In the rows, zero is written as 128.
A single turn carries every row of the set below to another of its rows. Some are shown first; where does it send the rows asked next?
k510: [145 136 155 134 124 118 129 147 129 150 132 150 137 128 126 124 130 113
 112 114 113 101 131 136 145 128 114]
k398: [122 113 151 130 114 118 139 130 131 140 112 134  65 145 109 157 135 142
 105 123 129 121 151 113 143 113 107]
k695: [140 142 142 147 119 132 142 148 124 138 145 126 100 110 129 147 156 114
 119 126  92 121 125 128 138 126 101]
k686: [136 123 143 127 119 142 150 146 120 143 126 120 121  96 122 126 137 138
 106 139 126 101 144 150 110 116  87]
k798: [155 119 144 116 109 129 117  87 117 108 119 126 111 110  90 161 124 133
 107 144 143 138 151 132 136 123 118]
k264: [148  87 142 143 123 144 113 142 139 122 127 139  80 107 135 152 125 126
 135 125 120 131 160 147 163 123  92]
k456: [137 121 138 120 106 135 111  81 124 123 118 119 109 123  96 153 119 119
  98 143 143 142 140 136 126 137 124]
k609: [129 139 147 118 129 136 143 144 148 161 130 111 115 135 106 137 134 123
  85 138 117 144 160 138 178 144 105]
k500: [134 107 159 134 136 120 140 102 142 136 130 158  88 131 121 148 153 146
 102 109 132 116 145 114 151 120 132]
k177: [145 106 152  96 165 137 121  95 142 129 150 120 114 108 126 135 134 128
 101 138 151 120 140 135 148 117  83]
k372: [151 132 156 141 106 124 127 159 135 125 120 109 102 120 103 129 136  99
 120 123 142 109 152 140 139 110  97]
k705: [147 110 140 131 120 123 122 139 135 141 121 157  96 142 138 134 134 111
  86 120 109 121 137 159 147 142 135]
k420: [129 130 130 126 129 130 158 136 174 138 132 136 105 120 114 159 150 128
 100 127 135 109 141 151 139 171  95]
k268: [164  95 141 131 138 127 127 108 147 136 156 134 117  99 108 140 149 119
  92 139 111  95 165 168 140 133  95]
k104: [155  93 130 116 138 136 132 131 124 135 133 130 116 109 119 151 158 131
  86 147 118 105 166 159 120 107 113]
k303: [145  87 140 126 113 143 107 146 141 137 126 120  99 123 103 139 117  98
 119 128 129 122 165 151 160 123  78]
k592: [143 112 148  83 142 131 136 108 135 136 129 136 124 132 104 134 148 120
  81 120 144 105 129 132 143 117  98]
k973: [137 117 131 112 130 127 118  92 124 139 104 137 104 102 107 167 112 131
 133 146 130 146 142 128 132 133 112]
k526: [131 120 145 110 143 131 141 152 153 151 112 125 124 120 113 145 131 140
 113 128 144 133 183 134 168 127 110]
k158: [126 113 143 110 138 140 148  98 135 145 143 135  97 127 116 142 168 125
  81 118 121 127 123 119 138 128 119]
k804: [154 133 141 109 115 115 126  87 123 133 127 135 103 108  85 154 120 112
 111 143 113 148 135 132 152 147 108]
k38: [145 107 135 143 112 135 132 141 136 127 126 150  69 117 141 153 139 127
 109 124  94 127 136 155 151 143 105]
k570: [140 120 146 102 140 127 133 110 140 129 143 108  83 112 115 147 126 131
 100 151 129 114 137 142 142 127  51]
k768: [136 131 152 153 119 139 133 128 145 141 149  94  92 102 119 112 140  96
 107 136 132 127 143 151 129 136  98]
k317: [142  96 133 121 141 138 116 135 124 146 129 133 111 132 139 136 145 114
  84 138 125 131 155 153 130 116 144]
k680: [146 123 139 105 126 116 114  95 125 143 110 139 112 114  92 153 106 112
 125 141 129 149 142 128 149 138 114]
k71: [150 141 160 147 137 135 141 122 155 138 152 128 112 121 119 148 142 143
  86 144 115 128 153 145 186 151 104]
k503: [143 122 164 125 132 101 119 111 153 134 135 128  78 133 114 138 103 129
 109 136 137 107 149 141 161 136  69]
k499: [154 126 160 161 135 127 119 140 138 122 145 126 103 101 134 140 145 116
 141 121 130 122 152 127 152 110 115]
k122: [126 118 132 125 151 138 156 135 165 141 131 129 105  95 129 161 151 150
 122 131 135 131 169 138 147 146 103]
k557: [154 124 164 151 128 123 136 120 149 133 141 131 118  91 124 110 130 128
 111 127 140  93 152 162 131 134  98]
k369: [132 119 141 136 135 162 126 147 147 125 137 107 115 137 121 167 142 129
  96 154 164 132 148 135 148 127 104]
k121: [138 124 139 129 112 124 116  71 137 130 116 138 107 117 104 155 115 126
 104 137 133 129 132 143 127 155 122]
k953: [139 123 131 121 117 122 126  83 131 131 104 145 101 103 106 169 117 140
 120 141 124 125 135 139 123 146 109]
k913: [162 125 146 119 118 122 125  79 122 113 135 134 103  96  92 161 130 131
 112 146 123 144 146 132 149 136 113]
k54: [131 122 143 135 136 139 126 134 172 137 138 128 123 145 119 148 134 110
  96 132 166 118 141 145 150 159 113]
k125: [156 130 154 141 129 144 141 143 144 115 135 128 114 124 114 172 146 158
  93 151 139 110 153 142 166 126  92]
k898: [146  95 137 130 124 141 116 117 149 149 155 113 105 113 100 130 133  88
  97 138 111 118 157 162 151 143  81]
k562: [127 119 148 136 144 147 125 134 123 158 145 124 134 107 145 116 131 121
 115 133 127 129 141 135 128 119 119]
k670: [118 115 157 141 131 119 118 113 144 147 137 115  59 139 125 142 114 126
 112 137 133 140 153 121 154 128  98]

k670 -> k177
k38 -> k898
k372 -> k686
Where do these go?
k54 -> k526
k798 -> k953

